50 stands for zero in the data rows.
Here are some points:
<45 70 49 52 54 49 42 34 51 36 28 46 39 66 76 44 41 54 58 45 46 57 53 58
 59>
<45 66 69 33 35 52 53 49 37 52 48 37 59 50 42 48 37 50 60 68 75 44 39 62
 44>
<42 61 62 51 41 35 57 49 21 54 54 36 62 56 54 70 59 51 46 42 44 55 56 41
 53>
<53 38 51 60 51 48 47 58 61 49 59 74 60 45 44 48 60 56 31 27 38 37 45 57
 51>
<57 42 52 62 70 67 52 54 48 42 59 53 35 36 37 35 47 53 43 49 64 49 37 49
 55>
<61 46 29 54 68 40 50 74 63 59 53 39 44 49 43 42 47 50 50 49 44 44 47 50
 55>
<44 41 60 67 64 63 52 47 57 66 45 32 52 54 48 51 37 31 47 57 50 40 51 57
 35>
<41 67 66 45 53 49 43 51 44 41 48 53 39 32 60 46 43 67 49 51 66 64 58 34
 40>
<44 53 36 54 60 54 59 38 36 53 57 55 41 34 36 36 45 58 56 50 74 61 36 59
 61>
<64 33 30 54 68 48 43 63 53 53 61 40 42 48 42 60 58 46 50 44 42 53 52 50
 53>
<66 54 61 39 43 64 50 53 57 50 42 49 54 45 57 56 53 55 40 59 52 24 37 40
 48>
<47 59 69 58 46 64 62 47 56 34 21 41 62 68 46 42 52 41 53 60 48 47 42 42
 48>
<55 43 47 46 65 65 48 62 46 32 52 57 35 26 50 51 37 51 49 54 67 57 52 51
 52>
<44 58 41 39 54 62 60 43 40 49 51 56 35 31 56 37 33 56 51 59 67 64 56 43
 61>
<46 46 45 60 47 56 58 32 57 49 30 45 46 57 54 60 55 26 58 69 55 55 43 51
 50>
<65 53 58 41 46 63 53 50 52 51 43 53 54 39 56 62 56 54 36 57 52 26 41 41
 45>
<39 30 64 60 45 56 48 46 52 43 34 39 57 61 52 50 46 39 60 73 45 39 66 60
 47>
<41 45 46 64 66 41 35 48 55 54 59 48 43 46 34 34 45 62 60 40 65 63 49 68
 37>
<55 40 56 65 71 66 48 58 51 39 57 52 36 39 37 37 47 51 45 49 65 47 34 52
 55>
<57 63 49 34 48 54 68 57 30 61 71 46 47 46 53 50 51 46 23 41 41 40 57 47
 65>
<40 41 73 51 44 68 59 58 61 52 35 45 72 56 47 47 44 48 41 53 49 37 43 38
 47>
<44 64 56 60 56 42 39 28 35 52 54 43 40 56 56 44 56 70 54 32 47 50 54 73
 44>
<40 41 52 53 50 39 52 65 39 55 62 42 63 42 29 63 51 44 54 46 61 75 53 37
 42>
<54 35 49 45 35 44 42 48 60 50 41 58 60 41 51 56 43 58 66 46 34 59 70 51
 51>
<45 49 50 42 54 46 34 60 51 47 62 32 40 64 46 54 70 70 52 27 43 64 55 50
 42>
<51 34 55 43 43 55 47 67 69 48 46 60 62 44 45 55 63 52 28 45 45 32 53 55
 49>
<57 43 27 55 60 47 46 52 58 35 51 55 42 68 50 47 59 26 41 54 48 57 48 63
 66>
Here are 16 more points, each followed by its number:
<53 67 49 49 36 23 50 66 63 50 53 55 42 53 50 53 68 47 45 53 41 52 55 40
 39> 0
<44 41 51 66 66 59 59 48 53 68 41 34 56 47 46 56 32 26 50 59 56 41 45 60
 40> 1
<53 43 58 48 30 45 41 47 64 46 46 74 63 52 55 44 35 45 62 61 42 54 57 39
 46> 2
<51 63 55 56 41 22 45 72 63 44 49 51 46 56 54 59 65 43 46 55 44 47 50 39
 36> 3
<42 54 44 31 30 47 64 48 48 55 44 66 62 43 64 54 46 64 48 34 37 50 57 48
 69> 4
<37 47 51 38 42 54 60 54 55 62 44 62 75 44 44 41 45 55 36 62 67 42 48 43
 45> 5
<49 62 53 41 39 36 50 64 54 66 72 40 41 56 43 46 54 51 53 42 39 48 57 54
 33> 6
<36 45 46 52 53 46 68 68 39 54 51 45 61 41 38 48 55 55 42 50 50 61 62 28
 55> 7
<42 49 53 45 47 38 34 61 57 48 57 36 35 61 53 46 70 69 53 45 42 58 63 39
 45> 8
<51 60 41 43 34 55 66 33 59 62 43 55 36 47 60 51 42 35 59 56 45 65 47 40
 66> 9
<46 47 44 46 57 66 45 37 60 46 32 34 42 65 50 41 45 40 55 60 64 51 45 69
 58> 10
<57 51 34 64 60 54 68 46 67 69 30 44 58 47 43 54 49 26 38 46 44 47 44 54
 54> 11
<67 54 57 58 54 53 46 47 47 50 65 52 36 42 41 39 38 41 57 58 56 35 37 67
 51> 12
<40 39 38 67 51 40 56 32 54 72 42 57 66 50 45 44 50 60 51 31 36 54 57 59
 62> 13
<50 45 33 71 55 33 57 34 38 53 43 52 38 34 59 68 60 54 61 51 45 48 42 59
 70> 14
<44 45 50 45 49 42 35 55 49 42 57 41 35 61 56 51 78 72 45 42 38 61 69 41
 49> 15
Which of these numbered points is nearest to each point below, looking only along the 6 directions in which the first points spread most? Its number follows each.
<37 44 44 39 43 49 58 56 57 60 42 61 80 45 38 46 45 51 43 57 70 45 42 51
 45> > 5
<38 44 51 42 40 46 57 57 59 64 40 55 81 44 35 50 44 49 46 57 69 48 43 49
 45> > 5
<35 55 80 53 51 53 45 60 37 42 67 38 48 72 59 53 52 45 36 42 42 46 57 42
 38> > 3
<49 40 46 38 37 45 51 62 53 42 48 66 66 41 58 71 46 52 51 32 39 46 49 57
 66> > 0
<61 57 30 42 55 50 41 30 44 51 51 44 42 65 51 49 68 52 52 51 51 68 53 41
 49> > 14
<60 49 35 46 56 46 33 38 45 51 61 44 47 67 48 51 48 35 59 58 55 67 56 54
 42> > 14
<46 52 50 37 28 51 61 45 54 55 44 64 57 44 63 51 48 61 48 35 30 52 62 45
 68> > 4
<59 68 53 45 45 28 54 70 37 54 65 48 46 37 51 57 47 45 43 64 54 34 53 46
 41> > 7
<39 52 41 52 55 66 55 35 65 48 29 41 39 67 52 32 48 36 45 64 62 53 46 63
 65> > 10
<52 40 62 42 45 56 44 72 66 48 50 54 63 43 43 63 61 53 30 35 52 36 42 58
 40> > 3
<67 57 54 60 57 52 51 47 44 55 67 51 42 43 37 40 36 42 58 50 54 36 35 69
 47> > 12
<53 38 39 42 64 52 35 51 39 55 66 33 50 58 41 50 43 52 66 54 60 65 53 47
 41> > 7
<57 64 52 35 49 57 67 56 27 58 72 46 45 48 55 49 50 46 27 43 41 39 57 46
 63> > 4
<54 50 50 59 67 66 58 49 48 51 59 55 33 34 37 27 47 58 40 51 64 51 40 44
 57> > 12
<45 46 49 43 50 43 36 55 49 42 58 41 36 60 56 49 78 72 46 44 40 61 69 41
 48> > 15
<49 39 46 39 36 44 51 60 52 43 47 66 66 41 57 72 48 52 51 32 40 48 49 57
 66> > 0
